Read these off the row that follows.
1) Read off the entry just left of 144.
2) Read off the entry just right of 147.
[127 128 147 126 116 132 128 144 115 116 139 119 154]
1) 128
2) 126

array([[128, 129, 130, 127, 129, 126, 129, 127, 128, 133, 128, 129],
       [128, 133, 146, 111, 133, 123, 133, 123, 118, 158, 134, 133]])
The entry just left of the smallest entry -> 146
Which number is the bottom-left entry?
Answer: 128
Which number is the entry just left of 146?
Answer: 133
The entry directly above 111 is 127
Which number is the first entry in reading order?
Answer: 128
The 5th entry from the end, reading row by row is 123
The entry in the bottom-right corner: 133
Which number is the entry directly above the largest entry?
Answer: 133
The smallest entry in the last row is 111
The entry just right of the smallest entry -> 133
The 5th entry, reading row by row is 129
Which number is the entry directly above 118?
Answer: 128

Questions about the grid below. Counting starts at 0.
1) Which number is the bottom-left entry?
2) Which number is the entry at row 1, column 0?
3) Which number is the entry at row 0, column 2?
4) Which number is the entry in the bottom-right corner?
5) Which number is the bottom entry of the column that holds the largest entry?
6) Which number is the entry just left of the largest entry?
7) Which number is the entry directly above the smallest entry?
8) Which number is the entry at row 2, column 0?
[[132 122 148 129 129 127 121 129 127 127 126 129 133]
 [134 128 127 126 128 128 127 129 130 130 129 125 129]
 [127 133 132 122 143 134 134 132 133 116 129 133 127]
 [128 129 105 130 116 124 130 125 127 139 132 123 126]
 [130 124 132 131 142 126 125 126 125 113 133 129 130]
 [124 133 111 127 116 129 133 127 130 140 128 127 125]
 [137 128 127 128 125 129 124 127 128 131 129 121 125]
 [132 127 144 125 135 134 128 137 128 116 119 128 131]
 [129 132 129 122 142 132 133 131 135 118 132 132 129]
 [123 133 133 126 139 133 133 128 129 118 126 132 123]
 [138 121 134 130 126 122 119 125 128 133 133 123 133]
 [134 128 137 128 153 130 127 127 127 104 134 128 126]]
1) 134
2) 134
3) 148
4) 126
5) 153
6) 128
7) 133
8) 127

Questions about the table below. Rows and columns are numbered from 0.
1) What is the entry directly above the centre entry?
2) What is the bottom-left entry?
3) What is the top-right entry?
4) What is the entry at row 2, column 0?
5) What is the top entry of the column that holds the largest entry?
6) What is the entry in row 1 and column 2?
7) What is the top-left entry?
8) What is the entry just left of the centre entry?
[[137 122 138 113 130 129 119 143 127 124 124]
 [115 114 132 123 137 122 116 132 152 118 146]
 [128 131 144 145 123 138 132 139 113 148 127]
 [124 132 117 134 143 118 127 125 143 132 121]
 [120 106 143 113 134 121 121 133 148 130 131]
 [118 114 128 109 142 117 118 130 132 113 128]
 [121 110 141 119 134 123 119 135 149 127 137]
 [126 126 143 138 126 134 127 139 127 140 133]
 [121 105 143 113 135 121 121 132 148 130 130]
 [120 106 144 113 136 121 121 132 148 131 131]
 [117 111 133 118 140 117 122 127 147 126 129]]
1) 121
2) 117
3) 124
4) 128
5) 127
6) 132
7) 137
8) 142

112,121,154,136,107,128
105,143,139,109,108,124
135,103,114,139,120,144
Indices start at 0.
Report the entry in the bottom-right corner.
144
The entry in row 1 and column 0 is 105
Report the bottom entry of the column that holds the smallest entry.
103
Report the top-left entry.
112
The entry at row 0, column 2: 154

Read these off the table that follows.
1) The 5th entry in reading order?
2) The entry just right of the largest entry?
3) The first entry in reading order?
[[136, 138, 126, 120, 134, 131, 117, 138, 129, 121], [138, 138, 117, 113, 115, 118, 135, 134, 132, 125], [120, 139, 132, 143, 118, 136, 122, 131, 137, 128], [124, 130, 143, 130, 135, 137, 125, 114, 131, 140], [144, 122, 125, 123, 129, 124, 136, 140, 126, 119], [132, 124, 129, 115, 113, 121, 132, 132, 143, 137], [134, 109, 128, 136, 135, 120, 131, 127, 113, 117], [126, 132, 130, 133, 115, 120, 113, 129, 132, 122], [131, 154, 124, 136, 118, 135, 134, 132, 131, 123], [130, 114, 130, 123, 143, 119, 116, 119, 113, 123], [124, 111, 138, 129, 128, 127, 131, 121, 132, 138], [122, 107, 123, 137, 131, 118, 129, 126, 116, 120], [141, 139, 137, 115, 119, 124, 134, 121, 135, 135], [129, 122, 132, 117, 151, 138, 117, 131, 125, 132], [121, 147, 125, 139, 126, 133, 117, 127, 126, 121], [121, 128, 134, 123, 132, 133, 107, 131, 137, 133]]
1) 134
2) 124
3) 136

Questions about the matrix below.
1) Give the first entry of the smallest entry's row.
2) Give the second-last entry, reading row by row.
3) Give the entry in the top-right corner.
4) Give the first entry, reading row by row.
5) Give the entry just right of 119.
6) Give the entry directly above the smallest entry.
7) Give the top entry of the column that holds the smallest entry.
8) Give the entry directly below 126.
[[134 118 129 127 143]
 [123 138 125 112 137]
 [128 100 126 102 139]
 [122 131 129 133 136]
 [138 133 128 119 144]]
1) 128
2) 119
3) 143
4) 134
5) 144
6) 138
7) 118
8) 129

Read these off the grid that follows.
1) Find the third entry, reading row by row.
2) Find the smallest entry in the first row.
3) Find the largest entry in the first row.
4) Find the last entry of the largest entry's row.
5) Find the 2nd entry on the diagonal from the top-right corner.
6) Find the bottom-left entry.
7) Find the entry in the bottom-right corner.
8) Find the third-last entry, reading row by row.
[[121 155 127 126 129 119 141 137 121 142 137 116 137  99 129]
 [127 136 124 123 139 129 134 138 108 124 123 118 118 115 129]]
1) 127
2) 99
3) 155
4) 129
5) 115
6) 127
7) 129
8) 118
